In the rows, 128 means zero.
Each path below is one point turned by a fixed rotation once a step. After each direction that follows a path, write how fast that rotation turns it, in degrees a step (0 if it stays still).
Each turn is a multiple of 5 degrees from 10 to 175, or 0.
Each row of a path follows its step; steps can be skipped.
Path 1:
step 3: [126 129 119 141 128 127 120 119 120 130 142 125 136 115 120 139 118 115
 119 133 124 127 128 145 142 129 134 138 125 117 133 120 126 129 126 137
 123 141 131 134 128 103 135 134 145 129 120]
step 4: [134 132 135 132 132 126 136 132 136 149 127 126 132 134 132 125 138 149
 125 129 126 129 122 125 142 132 122 100 115 137 128 137 127 131 125 143
 125 136 137 141 117 136 126 123 123 130 139]
step 9: [129 148 125 120 127 128 127 140 128 124 125 130 113 138 134 115 123 145
 129 123 112 126 136 126 130 123 125 127 137 133 112 109 120 122 136 122
 124 131 135 141 130 137 124 111 119 126 138]
step 12: [152 140 131 104 139 112 127 118 117 139 131 136 134 125 140 127 123 127
 128 130 128 129 118 125 140 130 107 118 137 137 128 125 135 128 135 128
 127 125 137 122 124 133 126 133 124 127 131]
step 15: [134 120 133 133 119 121 125 110 135 133 127 137 121 126 124 121 129 115
 135 130 140 122 132 115 137 125 111 129 123 133 126 130 131 119 119 138
 132 128 122 119 130 102 128 148 121 143 126]
step 20: [130 142 134 117 133 118 132 133 115 129 130 128 128 137 119 145 121 127
 124 127 133 118 117 115 137 133 129 123 121 117 128 131 138 116 141 139
 135 133 127 111 151 121 123 126 122 139 123]
step 21: [125 126 127 140 134 122 145 139 123 122 134 123 115 136 153 129 130 146
 112 128 124 121 113 136 119 121 136 143 130 133 123 133 126 133 125 124
 124 122 125 139 121 131 128 135 138 116 126]
step 22: [122 125 137 138 116 120 112 109 123 133 116 150 124 119 136 133 125 121
 127 141 122 138 130 127 125 128 141 121 127 128 131 123 129 116 114 123
 125 139 139 127 144 133 119 131 121 136 131]
Directions:
[124 126 127 129 127 130 126 128 127 126 129 131 129 129 129 134 126 130
 125 129 127 126 124 125 129 128 132 124 127 132 130 126 125 123 130 128
 132 130 127 131 124 127 130 126 130 128 129]
20
[128 131 131 125 130 127 129 126 129 127 131 126 126 127 128 127 130 126
 125 132 124 123 131 128 129 123 126 130 127 126 127 124 128 126 130 130
 132 128 128 126 128 128 131 126 134 129 130]
125
[127 129 129 126 133 127 127 125 128 134 129 134 128 128 129 128 126 127
 129 128 129 127 129 126 126 132 132 126 133 127 128 125 126 130 126 130
 131 125 129 122 128 127 128 128 125 131 130]
145
[129 131 131 126 128 130 127 124 133 129 129 129 125 128 130 131 127 128
 128 128 125 134 125 127 125 128 126 128 127 128 124 128 134 126 127 128
 127 128 132 129 123 132 129 125 126 128 128]
145
[125 128 132 128 130 131 128 132 126 130 128 127 128 127 126 130 128 126
 134 128 128 126 127 131 133 131 130 129 128 128 126 127 131 131 128 127
 129 135 128 126 128 128 129 122 129 130 126]
110
Path 2:
step 1: [121 115 125 125 128 147 137 131 131 130 115 148 137 141 137 130 131 123
 115 138 120 130 135 132 128 133 111 141 121 136 130 128 122 125 122 133
 127 133 131 134 132 134 124 117 124 129 131]
step 4: [136 124 125 128 135 120 132 137 134 125 116 123 131 129 132 107 136 127
 105 127 126 138 134 131 124 134 118 129 124 116 144 136 127 128 133 125
 131 128 135 148 118 122 133 122 132 128 130]
step 7: [132 143 110 133 123 127 115 133 128 132 114 120 120 133 128 124 125 123
 132 120 126 125 128 147 121 134 131 142 133 133 149 120 129 126 121 131
 127 128 127 138 126 137 133 114 124 128 137]
step 12: [129 131 112 123 126 126 138 128 146 144 110 127 130 121 138 135 123 124
 128 131 136 122 136 139 123 122 123 146 136 122 130 120 126 123 123 131
 129 132 131 134 137 138 130 122 119 135 140]
step 13: [133 121 129 136 125 128 137 143 135 133 118 146 131 127 122 117 136 129
 116 130 115 128 120 131 119 134 106 134 131 130 130 133 125 133 127 119
 129 132 129 134 124 142 128 130 145 121 139]
step 14: [132 130 117 140 123 126 125 137 119 131 121 133 129 109 136 123 115 126
 125 133 122 125 121 135 126 119 125 134 132 142 139 120 138 131 117 146
 125 117 124 129 138 140 137 121 125 135 129]
step 23: [128 134 130 123 127 119 130 128 127 127 112 121 120 119 141 116 122 111
 119 128 127 121 123 124 123 134 136 133 127 127 144 121 132 117 127 133
 132 119 121 146 137 130 143 118 117 127 134]
step 26: [125 125 117 127 125 135 118 121 132 131 109 125 124 111 127 123 116 138
 138 133 131 127 132 126 136 125 113 137 122 136 139 131 128 123 120 135
 141 121 136 133 138 140 125 120 131 135 142]
Directions:
[128 124 126 126 126 127 132 132 126 127 132 131 131 129 127 128 125 127
 126 128 127 128 129 130 126 128 126 125 128 127 124 131 130 126 126 130
 124 131 127 127 128 133 131 130 125 132 124]
20
[126 132 128 132 129 123 127 125 128 126 129 124 128 125 124 126 130 125
 127 131 129 131 129 132 132 131 130 128 133 129 126 128 132 126 127 130
 127 127 126 130 129 129 132 125 127 127 128]
155
[129 128 123 127 132 127 128 125 128 129 129 128 127 128 128 127 129 124
 130 127 132 129 130 130 124 130 132 126 127 126 134 128 130 128 133 124
 128 131 124 129 132 127 128 131 127 132 128]
90
[130 125 127 124 127 123 124 126 126 124 124 129 128 128 129 129 129 126
 123 127 125 130 125 128 125 129 129 123 129 128 126 124 132 131 129 125
 128 128 129 128 124 127 130 128 128 126 129]
155
[129 124 130 127 130 122 127 125 127 128 133 129 125 124 131 127 127 129
 131 129 129 125 124 124 129 125 129 131 126 131 127 126 130 129 130 131
 130 127 129 129 133 130 131 130 128 129 127]
125
[131 131 126 129 129 134 124 128 124 127 131 132 128 127 128 127 128 130
 130 130 129 130 122 132 129 127 128 129 128 125 128 128 131 126 125 126
 128 125 128 125 128 128 132 132 132 129 128]
95
